In the rows, zero is written as 128.
Rotation paths and how fast each direction turns (deg/step):
Each turn is a multiple of 5 degrees from 10 to 175, or 0.
Each row of a path follows its step; steps can be skipped.
path 1
step 0: [127 120 130 135 132 126 116 119 130 127 139 123 130 139 130 131 128 125
 123 125 131 130 128 123 129 130 131 125 127 119 127 127 133 126 120 114
 118 128 116 128 132 126 127 128 127 125 123 127 124 129 134 122 135 119]
step 1: [135 120 133 127 123 124 139 125 128 130 127 131 130 125 120 134 130 123
 126 126 131 133 125 125 122 132 123 119 140 136 131 136 134 124 132 127
 129 126 125 123 122 131 130 134 130 126 127 128 128 131 119 111 121 135]
step 3: [119 123 125 129 135 127 125 128 128 122 125 129 139 119 121 122 132 138
 125 126 134 127 145 131 130 123 132 129 136 117 128 130 132 124 122 121
 122 126 119 129 127 127 125 125 136 134 124 123 129 134 129 128 134 129]
step 4: [133 132 126 130 132 126 136 130 121 137 126 122 132 124 120 125 126 125
 117 134 124 142 127 135 120 126 129 122 129 135 130 125 132 137 121 130
 132 132 125 125 124 132 129 135 133 125 137 127 135 119 134 122 122 127]
step 6: [127 119 124 129 129 118 129 112 139 127 123 128 135 130 124 137 129 129
 125 135 127 126 133 128 126 137 131 134 134 128 126 129 122 123 121 127
 124 125 127 128 118 126 122 137 133 124 118 122 130 135 125 131 132 131]
step 11: [128 116 131 120 130 119 122 119 124 134 130 125 126 128 129 126 134 134
 131 123 126 119 125 129 128 133 133 142 130 126 127 130 125 123 124 122
 134 132 130 133 130 138 127 124 129 133 127 130 133 124 126 142 130 140]
step 13: [130 125 126 133 131 125 131 135 125 122 130 129 132 131 132 125 129 115
 126 121 133 130 117 129 118 120 125 124 120 126 126 130 134 134 122 128
 129 113 130 117 130 132 124 128 127 128 136 138 133 124 121 135 129 122]
step 14: [118 121 127 133 126 116 119 124 131 127 128 134 124 129 123 135 128 133
 126 120 133 127 124 119 121 129 132 129 123 134 128 126 129 121 133 133
 127 139 128 124 124 137 136 127 124 134 129 127 122 124 135 128 137 136]
step 16: [130 126 142 128 130 126 132 129 123 121 128 130 127 144 129 121 137 131
 130 128 137 120 124 134 131 122 131 128 135 132 135 132 137 128 128 124
 136 123 125 126 129 137 126 124 131 123 127 135 138 123 132 130 127 126]
[128 129 126 130 126 127 128 124 128 130 126 128 129 129 127 128 129 131
 129 127 128 129 129 127 126 130 125 126 128 127 127 127 128 125 126 129
 128 129 128 129 130 128 127 129 131 131 128 126 127 130 129 127 128 130]	130
[129 131 128 128 125 127 129 126 128 125 127 130 127 130 128 129 127 129
 129 125 129 125 127 127 128 129 130 128 130 129 129 128 130 130 128 126
 127 127 128 129 128 126 129 130 127 125 127 127 125 126 130 127 127 127]	45
[126 128 126 129 129 127 126 129 127 128 126 124 127 128 127 127 127 128
 128 128 128 129 125 131 127 131 128 126 129 125 128 130 126 129 127 126
 132 129 128 129 127 126 128 128 127 127 126 128 129 128 129 131 127 129]	55
path 2
step 1: [136 123 126 142 140 128 125 126 137 123 123 132 127 126 134 134 130 122
 125 127 129 131 135 133 127 133 129 131 136 119 130 133 132 133 124 137
 131 117 128 127 126 130 121 134 124 130 118 129 131 122 125 125 121 130]
step 7: [126 126 130 135 134 118 119 120 133 120 123 130 121 141 125 126 122 119
 125 127 132 121 128 134 132 124 131 128 131 124 130 134 128 127 121 127
 131 123 127 131 139 131 124 141 121 124 125 127 132 129 128 125 131 120]
step 8: [128 131 133 135 133 133 125 115 137 126 123 140 127 130 124 119 131 130
 123 136 122 122 126 129 124 134 132 131 134 134 129 121 125 122 134 126
 128 123 127 134 133 133 115 130 122 127 133 125 134 127 122 124 125 124]
step 12: [120 127 131 131 127 121 123 130 126 121 122 139 114 127 117 124 126 127
 132 127 128 124 124 128 131 123 128 129 128 128 125 129 126 126 135 132
 132 126 127 128 130 136 121 131 120 117 129 134 128 127 122 113 120 125]
step 13: [132 130 130 132 126 127 112 129 145 124 125 137 126 129 124 135 127 126
 124 133 135 123 121 127 124 132 124 132 135 125 129 135 125 131 137 132
 128 116 122 130 131 124 120 129 123 123 128 129 126 126 128 123 130 123]
step 14: [122 125 137 129 130 125 121 126 126 123 130 129 125 125 125 124 133 121
 134 131 120 122 129 123 126 135 117 130 131 127 121 125 126 122 131 136
 129 120 129 136 128 125 118 132 123 118 128 123 132 117 128 115 126 129]
step 15: [119 133 132 122 133 124 118 128 125 126 120 133 120 126 114 133 134 124
 126 127 139 128 129 133 124 125 127 131 130 124 125 133 129 127 132 128
 128 124 122 127 135 124 122 134 118 124 136 125 124 126 128 119 132 118]
step 16: [129 130 129 137 124 123 124 124 132 121 129 137 129 135 117 131 119 126
 124 126 126 129 125 125 124 131 121 140 131 128 126 126 126 122 124 126
 118 117 126 129 125 124 120 133 121 121 128 120 130 126 123 116 128 124]
step 17: [123 132 142 130 133 125 118 120 127 126 129 132 121 133 126 131 137 128
 121 133 133 121 129 124 118 128 128 133 128 128 127 126 132 124 128 134
 133 129 134 128 133 130 121 128 128 113 126 124 124 120 123 119 134 123]
[127 128 130 132 129 129 130 126 130 128 130 126 131 130 129 129 127 128
 126 129 129 126 128 128 131 128 126 128 128 129 126 127 130 129 130 129
 127 129 127 130 130 128 127 128 128 128 126 126 128 127 128 129 130 131]	120
[130 128 128 130 125 129 127 129 130 129 127 129 128 129 130 129 128 130
 125 127 128 128 126 127 126 129 130 128 129 128 126 128 127 127 129 127
 128 130 129 129 128 131 128 124 128 125 127 130 127 129 125 127 127 129]	85
path 3
step 2: [129 129 117 125 121 130 128 120 129 121 126 133 122 127 129 127 132 127
 123 138 125 143 129 123 130 124 130 141 130 131 135 128 121 128 124 131
 137 126 121 140 133 134 128 128 135 135 125 132 131 125 140 125 129 126]
step 4: [126 129 124 125 134 133 119 127 123 133 126 130 125 124 136 125 123 122
 126 128 132 137 126 134 135 127 134 132 126 134 126 128 117 128 121 134
 130 128 119 137 137 131 130 127 131 137 129 126 132 128 135 110 137 120]
step 9: [123 124 136 125 131 119 120 123 125 129 139 135 125 123 138 128 130 128
 123 122 135 134 124 123 133 128 131 129 126 125 128 121 123 130 123 121
 139 138 124 136 138 117 126 132 127 130 130 134 133 137 125 130 135 131]
step 10: [124 125 120 122 136 134 116 126 117 132 135 129 122 117 135 129 132 131
 136 126 127 132 122 129 131 124 134 121 130 129 133 121 135 127 123 130
 141 127 121 136 124 129 133 135 130 132 124 128 129 132 133 123 127 120]
step 13: [125 126 122 126 126 119 128 135 122 136 135 127 122 121 135 136 127 130
 125 130 126 138 126 126 119 126 126 135 127 131 135 118 117 134 128 135
 135 133 117 133 132 129 121 131 130 129 125 120 126 128 139 132 132 140]
step 14: [123 129 129 128 121 116 123 131 131 127 136 126 132 122 131 128 134 128
 131 126 122 132 121 125 128 120 116 133 127 132 123 124 138 125 119 130
 140 130 116 132 128 122 130 129 138 131 130 124 133 124 137 120 134 124]
step 15: [137 134 130 124 129 121 123 125 126 134 124 133 123 118 138 129 130 125
 137 134 129 130 125 125 126 123 125 136 125 128 131 111 120 139 118 129
 134 133 126 138 135 127 125 126 132 134 134 123 131 130 129 126 129 129]
step 16: [124 130 122 126 122 123 131 129 125 127 128 122 124 128 136 131 125 121
 140 127 122 125 120 123 125 129 132 125 135 123 123 115 128 119 120 134
 142 133 125 130 127 122 133 126 130 132 127 123 125 130 140 119 133 119]
step 17: [129 123 129 134 130 117 126 127 128 129 123 131 121 128 144 126 130 131
 126 135 125 127 124 131 130 133 126 130 119 130 127 116 119 134 121 123
 138 123 130 130 130 127 121 127 132 125 125 119 124 123 132 113 137 126]
[131 130 127 128 129 130 128 131 125 126 129 128 128 127 130 128 128 128
 129 129 130 129 129 128 129 126 127 127 128 130 124 127 128 129 126 127
 129 130 130 127 127 127 131 128 129 128 129 127 129 130 127 129 127 127]	70
[128 126 124 127 126 127 132 129 127 130 128 129 127 130 129 127 128 127
 129 129 129 128 129 126 128 126 130 128 130 128 127 130 126 126 129 129
 129 127 132 127 128 127 126 128 128 129 128 126 127 126 125 126 130 128]	80
[127 128 130 129 127 130 128 130 126 126 129 126 126 127 126 129 128 126
 130 128 128 127 129 127 129 127 127 128 127 125 129 131 131 129 126 130
 129 125 128 128 128 128 129 130 126 128 127 128 129 127 128 125 129 126]	170
path 4
step 0: [129 125 128 129 133 134 128 125 126 132 124 127 125 119 126 116 128 121
 122 127 129 123 124 117 127 118 123 129 134 123 121 136 126 134 137 125
 133 131 124 130 132 127 130 136 131 124 122 117 132 121 123 136 131 125]
step 1: [126 130 126 122 134 134 127 130 124 137 135 128 130 126 128 127 131 118
 132 130 117 130 122 126 128 123 128 116 136 123 130 137 129 134 129 129
 132 133 132 124 136 133 127 139 138 126 127 126 131 134 137 136 132 129]
step 2: [124 132 131 119 128 132 121 134 122 132 128 132 124 130 128 138 120 123
 134 128 113 123 131 124 123 128 126 127 120 120 129 129 123 125 131 131
 123 124 136 128 136 128 127 129 133 129 136 137 125 125 140 131 132 131]
step 4: [135 128 134 137 124 128 130 136 120 126 134 137 134 131 134 137 130 133
 127 134 139 127 124 138 134 133 133 131 129 125 122 127 130 130 127 126
 132 125 128 125 141 133 132 129 124 134 124 127 122 139 129 125 127 132]
step 6: [124 119 121 126 136 132 123 126 137 129 124 132 130 130 133 126 133 133
 138 127 125 135 128 128 131 131 131 128 125 136 118 131 134 130 134 129
 127 139 119 131 123 128 131 124 134 131 122 116 128 124 119 124 134 131]
step 8: [128 125 119 128 130 126 127 117 124 134 125 136 130 120 121 130 133 120
 124 132 127 127 137 122 125 119 125 131 133 123 130 121 119 121 133 125
 126 134 124 130 134 121 130 126 123 127 130 136 136 119 129 134 124 130]
step 10: [134 128 131 129 131 136 123 130 128 132 123 134 130 140 123 128 124 123
 129 133 127 119 125 130 123 134 124 131 133 128 133 128 124 136 128 124
 128 123 135 127 132 133 123 131 139 123 131 131 122 141 132 135 130 116]
step 13: [135 128 125 142 131 123 131 133 132 130 130 127 136 127 122 133 126 126
 127 126 125 125 130 132 136 130 139 134 123 130 119 136 127 131 116 121
 125 126 119 132 126 128 123 127 121 135 122 135 120 130 130 129 125 135]
step 17: [118 123 128 125 126 130 130 122 125 124 121 134 125 118 127 127 138 123
 129 133 131 122 131 126 130 128 126 129 133 129 137 139 122 125 127 133
 132 125 129 126 129 133 121 118 125 128 136 128 146 128 129 130 126 122]
[131 128 132 127 128 127 127 126 129 129 130 129 128 128 131 128 127 126
 131 128 129 127 127 129 129 128 127 125 127 128 128 129 125 129 124 129
 127 128 130 129 129 128 129 128 127 129 127 129 125 126 126 128 127 128]	40
[130 129 126 128 123 129 131 129 126 132 128 128 127 125 127 129 129 126
 131 128 129 130 128 127 128 131 127 129 128 129 129 127 127 128 126 128
 127 130 129 127 127 129 130 127 127 129 128 128 129 129 129 129 130 127]	115
path 5
step 0: [124 126 133 128 126 133 129 129 131 129 131 115 129 127 122 122 133 118
 133 141 126 123 124 130 127 119 124 131 126 127 128 131 128 127 133 139
 121 126 127 123 129 120 127 123 121 133 139 118 121 135 123 127 122 136]
step 1: [116 119 133 131 126 129 140 132 130 121 137 129 132 134 122 130 134 137
 125 130 123 130 132 125 128 130 129 125 134 121 125 122 118 130 131 128
 122 123 133 124 122 125 129 129 127 127 123 140 125 136 120 129 129 121]
step 3: [122 124 133 130 119 121 136 125 118 125 126 125 130 130 112 129 129 134
 127 126 128 138 119 124 127 124 132 128 125 130 134 131 135 121 136 135
 126 126 133 126 121 124 135 125 126 137 130 120 121 133 127 129 125 129]
step 4: [126 126 126 132 125 136 129 122 135 132 133 126 142 131 125 122 135 126
 134 135 117 129 128 123 130 126 124 134 132 121 125 120 128 125 130 132
 130 126 131 119 133 128 116 114 121 133 130 131 128 131 123 128 129 119]
step 6: [116 131 126 135 124 130 137 133 133 129 127 125 133 128 121 126 136 124
 131 135 130 125 130 133 128 128 126 123 134 128 126 122 138 126 134 135
 115 123 136 129 127 131 129 131 126 134 126 117 127 131 127 113 120 127]
step 7: [121 122 131 125 128 128 133 127 131 136 139 128 132 135 123 134 136 131
 130 121 124 137 125 120 127 132 135 130 117 126 122 129 130 121 131 142
 134 130 130 128 133 123 127 125 131 133 129 138 125 136 121 126 130 129]
step 10: [124 124 124 127 125 124 134 135 132 136 132 123 135 133 128 127 126 124
 122 133 126 124 128 129 131 125 127 123 124 118 121 123 133 126 138 131
 128 133 131 122 136 120 126 124 116 130 123 129 134 134 117 127 114 129]
step 12: [120 132 128 131 120 123 132 117 127 133 131 125 134 128 130 128 126 127
 133 136 127 124 129 124 129 125 138 128 135 124 122 124 127 122 132 138
 128 128 133 125 126 135 125 115 123 137 132 120 126 135 123 115 136 125]
step 16: [117 125 130 129 118 124 133 128 128 123 129 119 136 131 119 120 123 119
 134 127 124 128 122 126 126 123 128 125 125 125 133 129 137 134 135 138
 124 129 136 121 133 123 132 124 124 121 129 128 125 139 122 126 132 126]
[128 128 129 126 129 129 129 127 128 129 129 130 129 126 130 130 128 129
 128 126 129 126 130 124 128 130 126 129 129 126 126 131 127 127 126 131
 129 128 128 129 131 129 127 127 128 129 127 125 130 128 126 128 128 125]	140
[128 132 128 130 126 125 129 128 131 127 127 126 128 125 128 129 127 128
 127 128 130 129 128 126 129 127 127 128 127 128 129 126 127 127 129 130
 127 128 127 128 128 129 128 129 130 131 127 125 126 129 129 128 129 130]	115
[129 128 129 130 131 125 130 126 127 127 128 129 129 129 127 129 128 129
 125 127 128 131 126 131 129 127 131 128 129 130 128 130 127 128 129 128
 128 128 129 128 130 128 123 127 129 128 129 128 128 127 129 129 127 127]	65
[127 127 132 129 128 129 125 129 129 129 126 127 127 128 127 129 130 128
 126 126 127 129 129 128 128 128 127 129 128 129 127 128 129 129 129 130
 128 127 125 124 128 126 127 125 129 128 126 129 129 126 126 129 126 129]	110
